In the data rows, zero lies at 4.5, halfway between 4 and 5.
How far apart are the two rows of each pair, measured in a hidden way? 0 means very close, and 20 very far. Two or three weighted sums of its numbers give each row a place; it is the straight-line distance between the places.
"6 2 5 3 2 7 7 5 4 5 2 6 5 8 5 2"
"7 3 5 3 2 6 8 4 4 5 2 6 6 7 5 1" ~ 4
"6 7 3 3 6 3 3 5 6 3 3 3 8 4 6 8"
"3 5 4 5 7 2 3 5 4 4 6 3 4 2 4 7" ~ 7
"4 3 4 4 4 3 4 4 4 4 6 4 2 3 3 5"
"4 5 5 5 6 3 3 5 5 4 6 3 4 3 4 6" ~ 5
"3 8 3 7 7 5 3 5 4 4 4 4 5 3 6 5"
"7 6 6 2 5 4 5 4 6 5 3 4 8 6 6 8" ~ 6
"5 5 4 5 5 5 5 5 4 5 3 5 6 5 5 3"
"9 4 1 0 2 1 7 4 3 1 0 5 9 6 4 5" ~ 19
"5 4 6 4 4 6 5 4 5 5 5 4 4 5 4 5"
"3 6 6 6 6 6 3 4 6 5 6 4 3 4 6 5" ~ 3
"4 4 9 4 4 4 4 5 6 7 8 3 3 4 5 7"
"4 3 6 5 3 6 5 4 4 6 5 6 3 5 4 3" ~ 3
"5 4 6 4 4 4 4 4 4 4 6 5 3 4 4 5"
"3 6 4 6 7 2 2 4 4 3 7 3 3 2 4 7" ~ 5
"5 3 4 4 3 3 5 4 5 4 6 4 4 4 3 4"
"6 7 0 4 7 0 2 6 3 0 3 3 7 1 4 8" ~ 17
"6 2 5 2 2 5 6 3 3 4 4 5 2 6 3 3"
"5 4 4 6 3 7 6 4 5 5 4 6 5 6 4 2" ~ 6
"6 3 5 3 3 4 6 4 5 5 4 6 5 6 4 4"
"5 4 4 4 5 3 3 5 4 4 5 4 4 3 4 6" ~ 3
"3 5 4 5 6 2 2 5 5 3 6 4 2 2 4 6"
"6 6 2 4 5 4 5 5 5 3 2 4 7 5 4 5" ~ 2
"5 5 2 5 5 5 5 6 4 3 3 5 6 5 4 3"
"6 6 4 3 5 5 5 4 6 4 4 3 7 6 5 7" ~ 5
"5 5 1 5 4 4 5 4 3 2 2 5 6 5 4 2"
"5 4 5 4 4 6 5 4 5 5 5 5 5 5 5 4" ~ 5
"4 7 7 4 7 5 2 5 7 5 6 3 4 3 6 8"
"3 6 2 6 6 3 3 6 4 3 4 4 4 3 5 4" ~ 4
"5 1 3 4 3 4 5 5 4 3 5 4 3 4 3 3"
"6 3 5 4 2 6 7 3 3 5 3 6 5 7 4 2" ~ 5
"4 4 4 4 5 2 4 4 4 3 5 4 4 3 4 5"
"1 3 5 6 5 5 4 4 3 6 8 4 0 3 3 3" ~ 10
"6 3 6 4 2 9 7 5 4 7 3 7 6 8 5 1"
"6 3 5 3 2 6 7 3 4 5 2 6 6 7 4 2" ~ 4
"4 5 3 4 5 3 4 4 3 3 5 3 4 3 3 5"
"6 5 8 3 3 7 6 4 8 7 4 5 6 7 6 6" ~ 5
"6 2 5 3 1 6 8 4 5 6 3 7 6 7 4 2"
"0 7 5 8 7 7 3 6 5 6 6 4 4 4 6 3" ~ 12
"9 3 2 1 2 3 8 5 4 2 0 6 9 8 4 4"
"7 4 5 3 4 6 6 4 5 5 3 5 6 6 5 4" ~ 7
"4 6 4 7 6 6 4 6 5 4 4 4 5 4 6 5"
"5 4 4 4 5 4 4 4 4 4 5 4 4 5 4 4" ~ 3
"5 4 6 3 5 2 3 3 5 4 7 3 3 3 4 7"
"5 5 5 5 4 7 5 4 5 5 4 5 5 6 5 3" ~ 8
"3 5 1 6 6 3 4 5 2 3 4 4 5 4 4 4"
"4 5 5 4 6 4 3 5 4 4 6 3 4 4 5 6" ~ 2
"3 6 4 6 6 4 2 5 5 4 6 3 3 2 5 6"
"5 4 4 4 4 3 5 5 4 4 4 5 4 4 4 5" ~ 4
"7 1 6 2 1 6 8 3 3 5 3 7 5 8 4 1"
"5 7 4 4 6 5 4 5 6 4 3 4 7 5 6 7" ~ 14
"4 2 6 4 4 3 5 5 4 5 7 4 2 3 3 4"
"3 9 4 6 8 6 2 5 6 4 4 3 5 3 6 7" ~ 12
"6 6 5 4 5 7 6 5 5 6 2 5 7 7 6 4"
"5 2 3 4 3 3 6 4 3 3 3 6 6 5 3 3" ~ 5
"4 6 9 5 5 6 4 5 7 7 6 4 4 4 6 7"
"3 5 7 4 6 4 3 4 6 6 7 3 3 3 5 7" ~ 3
"6 5 4 3 4 5 5 3 5 4 3 4 7 6 5 5"
"5 5 5 4 4 6 5 4 6 6 4 5 6 5 5 4" ~ 4
"7 5 4 3 4 3 5 4 5 2 3 4 6 5 4 6"
"3 4 3 5 5 3 3 6 3 5 6 4 4 3 4 5" ~ 13
"4 3 3 5 5 2 3 5 4 4 6 4 4 3 4 5"
"4 4 4 5 5 4 4 4 4 4 4 4 4 4 4 5" ~ 3
"2 7 4 6 8 1 1 6 4 3 7 2 3 1 4 8"
"4 4 5 5 5 4 4 5 5 5 5 4 4 4 4 5" ~ 10
"4 3 5 4 3 4 5 4 3 4 6 6 3 4 4 4"
"2 3 7 6 4 4 3 5 4 6 8 4 0 2 4 4" ~ 12
"1 6 3 9 6 8 3 5 6 6 4 5 5 4 6 3"
"3 5 2 6 5 5 4 5 3 4 4 5 4 5 5 2" ~ 5
"5 4 4 4 4 3 4 5 4 3 4 4 4 3 4 5"
"6 5 3 4 5 4 5 5 4 4 3 5 7 5 5 5" ~ 1
"3 7 2 6 7 5 4 6 4 4 2 4 6 4 6 4"
"5 3 5 3 4 4 4 4 4 4 6 4 3 4 4 4" ~ 2
"6 4 3 4 4 5 6 4 4 5 2 6 7 6 5 3"
"6 2 6 3 2 5 6 4 4 5 5 6 4 5 3 4" ~ 4
"5 9 5 3 8 1 2 4 7 3 4 2 6 3 6 9"
"1 5 3 8 6 4 2 5 3 4 6 5 3 3 5 3" ~ 18
"7 2 5 3 3 5 7 4 4 3 3 5 5 6 3 4"
"4 4 6 4 5 4 4 4 5 6 7 3 3 4 4 6" ~ 4
"1 4 5 7 5 7 3 5 4 6 7 4 1 3 4 3"
"5 3 3 4 3 4 6 5 2 4 3 6 5 6 4 3" ~ 6
"4 5 4 6 5 5 5 5 5 5 4 5 5 6 5 3"
"3 6 6 5 5 6 5 5 6 6 5 5 5 5 5 4" ~ 7
"4 5 5 4 5 5 4 4 4 5 5 4 4 4 5 5"
"7 6 6 3 5 5 5 4 6 5 3 4 7 6 6 7" ~ 3
"8 3 5 2 2 5 8 5 4 5 1 6 8 8 4 3"
"7 3 4 3 2 5 7 3 4 4 3 6 6 7 5 3" ~ 6
"3 4 2 6 4 6 5 7 4 4 3 7 5 5 5 2"
"5 3 2 4 5 1 4 5 3 2 4 4 3 3 3 5" ~ 3
"6 2 3 3 2 4 6 5 3 4 4 6 4 5 3 3"
"6 3 3 4 2 6 8 4 3 5 1 6 8 8 4 1" ~ 13
"7 5 2 4 4 5 5 4 4 3 2 5 6 6 5 4"
"5 3 5 4 3 4 6 4 4 5 5 5 5 5 4 3" ~ 8
"3 6 6 5 6 6 4 5 5 6 5 3 4 5 6 4"
"3 5 5 6 5 7 4 5 5 5 5 4 4 5 5 4" ~ 3
"3 5 6 6 5 7 4 5 5 6 6 4 3 5 5 4"
"5 4 8 3 3 7 6 4 7 7 5 4 4 6 5 5" ~ 6
"3 7 7 5 7 5 1 6 7 6 8 1 2 3 6 8"
"6 6 4 3 5 5 5 5 5 4 1 5 8 6 6 5" ~ 11
"5 5 8 4 4 6 4 3 6 6 6 4 3 5 5 6"
"2 7 6 6 8 2 0 5 6 4 7 3 3 0 5 9" ~ 9
"4 4 5 4 4 5 4 5 4 4 5 5 4 4 4 4"
"2 8 4 6 8 2 1 5 6 4 7 2 4 1 5 8" ~ 8
"6 6 4 4 5 6 5 6 5 4 3 4 7 6 6 5"
"5 4 4 3 4 4 5 4 4 3 4 5 4 4 4 4" ~ 7
"2 6 4 6 8 1 0 5 5 3 7 2 1 0 4 8"
"3 5 4 6 6 4 2 6 4 4 7 3 2 2 4 6" ~ 2
"4 5 6 5 4 4 4 5 5 5 5 4 5 4 5 5"
"4 4 3 5 4 3 4 5 4 3 5 5 3 3 4 4" ~ 9
"4 5 2 5 6 1 4 5 3 3 5 4 4 3 4 5"
"4 6 2 5 6 2 3 4 4 2 4 4 4 2 4 6" ~ 6
"3 6 5 6 6 4 2 5 6 5 6 4 4 3 6 7"
"7 3 6 3 2 5 7 5 5 5 4 5 5 7 4 4" ~ 4
"4 5 3 5 5 5 5 4 4 4 4 5 5 4 4 4"
"6 2 5 3 3 3 6 4 4 5 5 4 5 5 3 5" ~ 8
"4 5 5 5 5 5 4 5 5 6 5 4 4 4 4 6"
"4 5 4 5 5 3 3 5 4 3 5 3 3 3 4 5" ~ 4
"4 4 3 4 5 2 4 5 3 3 5 4 4 3 3 5"
"6 5 3 4 5 5 5 5 5 4 2 4 7 6 5 5" ~ 6
"6 7 1 5 5 5 5 5 4 3 1 5 8 6 6 4"
"3 5 6 5 5 5 3 5 5 5 7 3 3 3 5 6" ~ 5
"3 5 3 5 6 1 2 5 4 3 6 4 4 2 4 6"
"5 2 4 4 3 3 5 5 3 3 5 5 3 4 3 4" ~ 2
"5 4 4 5 4 6 6 4 4 5 3 5 5 6 5 3"
"6 6 2 4 6 1 4 5 4 2 3 5 7 3 5 6" ~ 17
"7 6 6 2 4 5 6 4 6 5 3 5 7 6 5 6"
"7 1 6 3 1 5 7 3 4 4 4 6 4 6 3 3" ~ 10
"5 3 4 4 3 4 5 5 3 4 4 6 5 5 4 3"
"2 5 4 7 6 5 3 6 5 5 5 4 3 3 5 4" ~ 6
"5 3 4 4 4 3 5 5 4 3 4 5 4 4 3 4"
"9 6 2 1 4 2 6 3 4 2 0 5 9 6 5 5" ~ 10
"5 5 9 3 4 7 5 4 7 8 6 4 5 7 6 5"
"5 6 3 4 5 4 4 5 4 4 3 4 6 4 5 6" ~ 14
"7 2 7 3 2 5 6 4 5 5 4 5 5 7 4 4"
"6 3 5 3 2 6 7 4 4 5 3 5 6 7 4 3" ~ 5
"5 3 7 4 3 3 5 4 5 5 6 5 4 4 3 5"
"3 4 2 5 5 2 4 5 3 4 5 4 4 3 3 4" ~ 1
"7 2 4 3 2 4 7 3 3 4 3 7 5 6 4 2"
"5 3 6 4 4 4 4 4 4 5 5 4 3 4 4 5" ~ 6
"2 7 6 5 7 3 2 5 6 5 6 1 4 2 5 8"
"3 6 2 6 6 2 3 6 5 4 5 3 5 2 5 6" ~ 5
"6 1 7 3 1 6 6 3 5 6 5 6 3 6 4 3"
"5 2 7 4 3 6 6 5 5 6 6 5 3 5 4 4" ~ 3
"6 5 3 4 4 4 6 5 3 4 2 6 7 5 5 4"
"7 4 5 4 3 7 7 4 4 5 2 6 6 7 5 2" ~ 9
"6 2 4 4 3 4 6 3 3 4 4 6 4 6 3 3"
"6 3 6 3 3 4 5 3 5 5 5 5 4 5 4 5" ~ 4
"7 4 3 3 3 6 7 4 4 3 1 6 8 7 5 3"
"4 5 5 5 4 7 5 5 6 5 4 5 4 6 5 3" ~ 9
"1 7 5 7 8 3 0 5 6 5 8 2 2 0 5 8"
"3 3 5 6 4 7 4 5 4 6 6 5 2 4 4 2" ~ 10
"5 4 3 5 4 5 6 5 4 5 3 5 6 6 5 3"
"4 5 5 5 5 5 4 4 5 5 6 4 3 3 4 5" ~ 8
"3 6 4 6 7 5 4 6 5 4 4 4 5 4 5 5"
"4 6 5 5 5 5 4 5 5 4 5 3 4 4 5 5" ~ 4
"1 6 6 7 6 6 3 6 6 6 7 4 2 3 5 5"
"3 2 4 6 4 5 4 6 3 4 6 5 2 4 3 2" ~ 7
"6 5 4 4 5 5 4 4 4 3 3 4 5 5 5 5"
"5 4 4 5 4 4 5 4 5 4 5 5 5 5 4 4" ~ 3
"4 5 5 5 6 5 4 4 5 5 6 4 4 4 5 6"
"8 1 5 2 1 5 8 4 4 4 2 7 6 8 4 2" ~ 6
"6 7 3 4 5 4 5 4 5 4 2 5 7 5 5 6"
"8 7 4 3 5 7 6 4 5 5 1 5 9 7 7 5" ~ 5
"6 1 6 3 1 6 8 4 4 6 4 6 5 7 4 2"
"6 2 7 3 2 6 6 3 5 6 6 6 4 6 3 4" ~ 5
"6 2 5 3 2 5 7 3 4 5 4 6 5 6 3 3"
"4 2 4 4 3 3 5 4 4 5 5 6 4 4 3 3" ~ 4
"7 3 2 3 3 4 7 4 2 3 3 6 6 6 3 2"
"5 4 8 4 3 6 5 3 6 7 6 5 4 6 5 5" ~ 10
"4 3 5 4 3 4 5 5 4 5 5 5 4 5 4 3"
"4 3 7 4 4 4 4 4 5 6 6 4 3 4 4 6" ~ 2
"6 2 6 3 1 6 7 4 5 6 4 6 4 6 4 4"
"5 4 5 4 3 4 5 5 5 6 4 5 6 5 4 5" ~ 4
"1 4 4 7 5 5 2 5 3 5 7 4 1 2 4 3"
"5 8 3 5 7 4 3 4 6 4 4 4 6 4 6 7" ~ 16
"0 6 3 8 7 3 1 6 3 4 8 3 1 0 4 4"
"5 5 5 5 4 5 5 4 6 5 4 4 5 6 4 5" ~ 7
"4 3 4 4 4 3 5 4 4 4 5 5 4 4 4 4"
"6 3 8 3 2 8 7 4 6 8 5 6 5 8 5 4" ~ 7
